One turn sends every row of this set to another row. A few are shown first. Where does it send the rows asked after them?
ramav: [  8  10   4   8  12  -2 -26   2  -7  -4  -8  -4 -12 -12  -7   4 -21   1
   3  -5   5  10  14 -14  20  12]
Dudi: [  5 -10   0  -4  -5 -12  -5   7  -3   5 -13  -5 -23  -9  19  -2 -10   7
  -2 -10  14  13  -5   2  17  23]
dovud: [  3 -10   2  -7 -10  -7 -12   1 -13  -2  -9  -7 -26  -3  13   3 -11  -3
   7 -14  18  15  -4  -2  18  21]
sir: [  9 -15   4   0 -11  -9   6   4 -25   7  -4   0  -7   5  14   7 -17   4
  -4 -10   6   3  -1  -4  10   9]
kofog: [  4  -5   9  12  13   3 -13  11 -10   1  -2  -2   1  -6   7   7 -26   5
  -9 -14   2   6  15  -6   8   4]
dize: [ 11 -12   2   0  -7  -8   2   6 -26   8  -5  -1 -12   5  12  10 -20   1
  -6 -11   3   1  -6  -4  14   9]
pizu: [  4  -6  10  10   6  -1  -3  14 -14   1  -3  -1   5   1   7  11 -21   4
  -4 -16   0   1  12   1   7   3]
fiki: [ -1  18   3  -3   1 -18  -4  -6 -13   5  -6   3 -19 -18   6  -2 -13   4
   3   3   4  16   6 -14  16  15]
gitu: [ -1  19   3  -3   2 -17  -7  -5 -16   4  -6   2 -21 -17   3   0 -14   1
   4   1   3  15   3 -15  18  15]
savud: [  2  -7  11   9   4   0  -4  12 -17  -1  -1  -2   5   2   5  12 -21   2
  -1 -17   2   2  13   0   7   3]
Ren: [  2  -6  11  11  10   5 -15   7 -15  -3   1  -3   2  -3   5   8 -25   1
  -4 -16   5   8  17  -7   7   3]
vuzor: [ -2  17   4  -4  -1 -16  -7  -8 -18   2  -4   2 -20 -15   3   0 -13  -1
   8   1   6  16   6 -15  17  14]
faf: [ -6  18  12   1   7 -11 -13   4 -14  -1  -7   0 -22 -12   4   8 -12   3
  13 -14   1   9   6 -16  22  20]
Dukev: [ 14  -5  14   2 -10  -2 -10   6  -6 -14 -18  -8 -21  -8  -2  10  -6   2
  10  -6   9  11  -3 -13  17  16]
gir: [ 15  -6  13   4  -7  -6  -3   9   3  -9 -20  -6 -17 -14   3   6  -4  11
   4  -2   7  11  -1 -10  14  17]
gav: [ 20   5  -4  10  -5  -9 -12  -9 -22  -6 -23  -2  -2 -11  10   1 -14   9
   5  -9   7  15   6 -11   2   1]
Sebuz: [  9   9   3  10  13  -6 -19   4   0   0 -10  -2  -7 -17  -2  -1 -19  10
  -2  -1   3  10  16 -11  16  14]
Tugif: [  5   5   7   7   5  -2 -23  -4  -9  -8  -4  -4  -6 -11  -7   2 -17   2
   9  -4  11  13  21 -14  14  12]
gok: [  6  -7  -1  -6  -3  -8 -12   7  -9   3 -13  -6 -28  -6  14   3 -14   0
   0 -13  12  12  -9   0  22  22]
Bovug: [  0  -3  -5   7 -13  -4  -4   2 -24  -4 -13   0 -15  -3  18   3 -14   4
   5 -26  11  21  -4  -2   4   9]
vob: [  2 -13   3  -6 -11 -10  -6   1  -7   0  -9  -5 -20  -6  17  -2  -8   4
   5 -11  20  16   1   1  13  22]
zep: [  9 -14   4  -1 -11  -7   3   4 -27   6  -3  -1 -10   6  12  10 -18   0
  -2 -11   6   3  -3  -5  12   9]
Rurez: [ 16  -3  12   3  -5  -3  -8  11  -1 -10 -21  -7 -22 -12   0  10  -8   6
   4  -4   5   9  -6 -12  19  17]
divov: [ -4  18  10   2   9 -15  -7   7  -6   4 -10   2 -19 -17   9   4 -11  11
   6 -11  -1   9   8 -13  19  21]
kanep: [ 11 -13   3   0  -8 -10   6   7 -23  10  -6   0  -9   3  14   8 -18   4
  -7  -9   3   2  -4  -3  12  10]
Befes: [ 13  -8  15   2 -12  -4  -4   5  -2 -13 -17  -7 -16 -10   1   7  -3   7
  10  -3  12  13   2 -12  12  16]
rin: [  6   4   6   9   6  -6 -16  -2  -1  -3  -6  -2  -2 -16  -2  -3 -15  10
   3   0  10  14  23 -11  10  13]
zab: [  3  -5  10   9   5   1  -7  13 -18  -1  -2  -2   3   3   4  13 -23   0
  -1 -18   1   1  11  -1   9   3]
ler: [  3  -4   9  11  13   5 -16  10 -14  -1  -1  -3  -1  -4   5   9 -27   1
  -7 -16   2   6  14  -7  10   4]
vur: [  2   0  -7   7  -8  -4  -8   5 -24  -3 -16   0 -20  -3  17   5 -17   2
   2 -27   6  19 -10  -2   9   9]
kolu: [  3   0  -8   9  -5  -6  -3   8 -18   1 -18   1 -18  -6  21   2 -16   8
  -3 -24   4  18 -10   0   8  10]
Nifu: [ 22   8  -6  10  -1  -8 -15  -6 -22  -5 -26  -3  -7 -11   9   4 -17   7
   2 -10   3  13   1 -12   7   1]
pef: [ 21   7  -4  10  -4  -8 -15  -8 -24  -7 -24  -3  -6  -9   7   4 -16   5
   6 -10   6  14   4 -12   5   1]
pifog: [ -9  14  15   0   0 -12 -10  -1 -14  -4  -3   0 -16 -11   5   5  -8   5
  18 -13   7  13  14 -15  15  20]
Mir: [ -8  13  14   2   2 -16  -3   2  -7   1  -6   2 -13 -16  10   1  -6  13
  11 -10   5  12  15 -13  12  21]
kenaf: [  4  -4   9  10   8   0  -5  15 -15   1  -3  -2   3   1   5  13 -23   2
  -4 -18  -1   0   9   0  10   3]
piv: [  2  -7  10  12  10   3 -12   9 -11  -1   0  -2   4  -5   7   6 -24   5
  -6 -14   5   8  18  -6   5   4]
verun: [ 22   7  -5  11  -2 -10 -11  -6 -19  -4 -26  -2  -4 -13  11   1 -16  10
   1  -8   4  14   4 -11   4   2]
vozut: [ -3  16   5  -4  -2 -17  -4  -8 -15   3  -4   3 -17 -17   5  -2 -12   3
   6   2   7  17   8 -14  14  15]
tepi: [  1  -3  -6   8 -10  -7   0   4 -18  -1 -16   2 -13  -6  22   0 -13  10
   0 -24   9  21  -4   0   3  10]

vob turns into Dudi
Ren turns into piv
kenaf turns into zab
Now these:
gav turns into verun
Dukev turns into Befes
vuzor turns into vozut
kanep turns into dize
kolu turns into vur
ramav turns into Tugif
faf turns into pifog

